Each row is where one point has got to under a steady rotation. How many steps took it there?
The counts run from 0 to 125.
[118 112 136 128 137 132 122 156 124 119 110 198 133 135 176  97 106 122
 176 123 113  90  95 163 130 135 111 122 116 116 102  65 141 161  98 140
  99 107 193 116 129 146 156 168 124  98 105 167 105 156 110] => 108
[112 111 141 132 121 146 130 134 132 125 155 161 158 131 171  68 129 123
 139  90 101  68  77 159  95 125 137 106 176 154 131  92 129 141  98 137
  71 124 170 116 123 123 180 140 139 109 128 107 103 122 136] => 25
[109 122 104 143 149 142 142 155  81 165 108 169 119 107 160 113 154 138
 158 103 129 101 115 139 103 133  84 123 157 129 141 107 165 171 106  88
  83 113 146 132 174 150 190 158 142 154 105 148 149  99 129] => 78
[125 107 141 107 144 124 119 136  82 134  78 182  99 138 175  98 141 130
 187 108 121  72  93 143 111 142 113 105 130 109 140  98 148 170 103 143
  80 117 176 121 122 163 164 175 126 131 132 145 113 147  94] => 109
[120 112 145 102 128 112 170 138 152 125 149 150 135 122 192  89 141 158
 145 103 100 133 133 144 108 105 114  97 171 100 125  74 142 139 107  97
 129 111 163 122  95 139 179 159 152 129 140 174  63 142 116] => 100
[112 107 158 133 168 174 153 144 140  96 150 196 118 148 178 113 141 118
 141  95 134  58 133 125 102 136 122 119 142 132 130  80 132 150 102 130
  63  81 169 126 127 132 153 157 122 141 149  91 106 143 119] => 60
[125 114 153 123 126 140 145 180 120 124 136 106 141 104 149  81 112 155
 172  88 111  89 104 150 140 114 130  98 172 157 162 122 127 142 102 157
  91 123 179  85 120 155 190 114 152 136 133 141  95 102 147] => 50
[103 101 128 110 144 134 137 164 126 127 163 153 147  60 175 141 124  86
 175  85  97 106 138 135 119 137 134 131 166 144 160 113 127 114  91 116
  67 144 158 113 123 166 173 143 113 132 155 124 117 119  96] => 55
[123 123 115 147 148 151 126 166 106 155 124 162 123  89 172  82 149 150
 167 109 129 108 114 173 103 150  99 131 136 132 152 132 168 183 103 110
  97  95 148  89 154 157 166 162 145 113  96 158 124 137 153] => 77
[119 143 137 127 147 143 144 109 138 117 107 197 114 119 178  99 134 105
 146  99 117  84  88 134 122  95 105  99 174 123 108  83 115 152 125 106
  74 133 181  76 130 135 156 113 143 123 118 151 131 116 122] => 73
[119 113 130 125 102 152 132 168 142 107 111 174 150 138 176  79 128 118
 154 123  79 101  93 156 114 122 128 108 146 136 107  75 143 139 101 138
  92 105 198  91 140 128 174 150 134  85 114 148 108 132 122] => 107
[115 108 116 132 160 119 186 124 112 115 136 152 124 126 181  89 140 140
 163  81 140  75  99 124 140 128 102 122 149 121 145 106 109 169  98 135
  71  95 170  97 137 152 165 155 130 130 126 159  89 129 134] => 17
[119 136 146 138 167 157 148 136 122 131 125 173  93  66 169 105 120 139
 164  94 146 108 116 161 113 136  91  99 168 119 165 121 136 183 144 104
  84 103 158  77 126 168 142 148 144 150 138 141 113 111 135] => 42
[117 122 127 111 113 160 157 181 108  97 130 177 121  92 171 114 151 140
 156 117 111  99  90 143 105 129 114 125 112 131 162 115 156 158 116  90
 104  76 162 127 121 171 159 191 138 127 133 113  70 127 129] => 102
[119 128 150 104 128 129 138 163 102 127 121 129 145  97 151 111 115 146
 196  73  95  90  91 135 141 115 133  88 181 118 149 107 120 144 121 138
  87 125 156 104 127 153 174 103 138 165 156 157  95  99 123] => 49
[145 119 159 133 139 144 155 186 123 118 155 117 152 124 176  68 121 158
 150 103 126 108 134 160 133 121 114 123 154 145 151 116 151 140  80 147
 105  93 171  90 132 129 187 151 149 124 117 156 100 137 145] => 51
[106 120 130  94 121 156 158 187 142 132 137 163 145  94 184 107 154 135
 159 134  85 118 145 158 108 100 131 138 140 151 161 115 161 115  85  87
  97  92 164 102 101 123 179 162 132  98 118 137 103 122 115] => 20
[123 123 157 149 125 168  90 174 143 129 103 186 101 104 161 133 130 101
 170 104 107  98 105 159  88 139 133  94 144 129 128  82 160 141 141 100
  71 117 171 131 152 159 145 161 116 129 152 114 134 122 111] => 115
[116 111 113 125 136 163 182 157 141 113 155 146 109 102 154 128 158 137
 150  80 134  95 140 106 111 104 110 117 155 143 176 107 133 149 123  80
  75  94 144 105 145 165 158 135 150 171 144 127 114 108 139] => 11
[121 125 176 133 159 163 112 146 129 154 132 177 133 123 156 109 116 134
 161  56 117  95 139 175  89 133 120  75 205 116 129  93 140 142 117 132
  97 138 136 140 113 134 162 165 143 156 151 118 119 103 132] => 0
[103 134 113 134 132 190 145 147 165 139 124 143 110 101 157 105 141 158
 144  99 121  98 125 132 113 107 133  86 178 155 154 113 138 153 127 111
 100 129 171  85 162 130 163  88 139 134 147  98 136 112 105] => 37
[114 113 164 144 152 148 143 169 165 113 153 138 127  94 177 102 114 186
 160 101 142 135 150 165 109 145 105  88 158 103 153 119 164 174 104 125
 101  99 160 110 125 150 148 176 137 136 156 161  93 145 134] => 8
[107 100  99 118 113 117 120 152 115 127 111 140 131 111 165 127 132 121
 185  94  86  87  57 128 116 122 119 105 137 125 142  91 130 149 117 106
  85 136 153 140 147 180 179 144 123 142 142 126 103 121 100] => 23
[115 110 121 129 115 147  86 193 146 136  99 172 116 135 154 128 145 118
 166 125  89 115 117 153  93 129 133  85 148 130 126  81 187 126 124  89
  97 130 171 149 171 143 180 158 137 132 149 126 126 114 114] => 114
[ 81 121 100 126 121 160 156 157 141 138 105 171 117 108 161  86 160 195
 154 135 115 117  92 141 100 105 123 101 150 119 130 102 166 172 101 112
 138 113 169 136 173 116 168 139 142 137 139 141 105 131 101] => 70
[116 113 144 101 106 130 159 160 142 118 122 161 127 117 189 102 150 159
 160 119  92 121 107 143 107 122 115 107 133  98 152 104 165 144 114  82
 113  94 166 130 104 147 160 184 163 131 136 136  40 123 121] => 101
[120 115 153 158 124 139 114 196 115 133 107 138 137 148 140 106 108 174
 177  89 130  95 116 156 114 152 122  81 157 108 137 105 166 164 115 166
 108 124 180 133 166 151 168 170 139 158 136 147 120 133 125] => 83
[107 116 151 101 151 155 138 162 142 160 143 161 127 130 171 120 127 135
 164  85 121 124 209 148 114 110 121 102 186 122 152  96 144 120  87 125
 112 130 155 110 122 133 180 143 133 146 152 149 143 119 121] => 87
[102 101 107  92 137 145 171 145 145  99 111 136 101 102 166 129 129 122
 168 107 124  96 129 101 152 111 110 112 138 121 158 101 139 155 100  97
  73 124 188  95 159 174 166 116 130 143 171 128  95 134  92] => 97
[130 108 135 154 146 186 125 179 151 114 118 176  99 150 171  94 149 143
 140 117 137 121 174 149  95 137 116  95 150 138 143  99 169 147 106 108
 102 103 184 102 160 136 158 147 145 120 121 127 148 129 141] => 120
[108 126 118 162 142 137 132 178 179 130 151 126 142 104 173  92 127 176
 139  87 130 129 123 162  91 136 107  87 196 120 136 109 153 171 121 113
 107 117 142 108 159 140 161 150 143 132 134 149  91 108 155] => 125
[125  77 139 144 116 162 135 173 153  83 141 150 137 155 159 104 134 125
 144  90 119  77 110 128 109 148 123 124 124 139 129  83 153 146 108 117
  59  91 175 141 145 136 163 173 123 143 143  99  97 140 143] => 59
[116 121 130 117 109 141 150 190 151  87 109 139 127  99 164 126 130 160
 174 116 103 105  99 133 155 120 128 100 125 113 154 101 140 151 128 117
  97  98 194  89 135 158 154 145 125 141 168 159  70 130 128] => 15
[ 84 118  98  94 116 143 163 137 128 146 115 134 136 119 168  94 146 133
 166 108  80  78  90 121 119  85 134 104 172 151 138  97 124 131  92 106
 104 150 160 124 143 135 202 114 148 127 137 121  92 100  91] => 105
[113  98 121 129 149 135 144 165 140 116 145 141 108 106 166 124 132 167
 169  92 158 135 149 134 107 146  85 111 148 100 151 114 150 175 119 116
 113 108 141 129 152 171 155 181 140 166 156 163  89 147 116] => 9
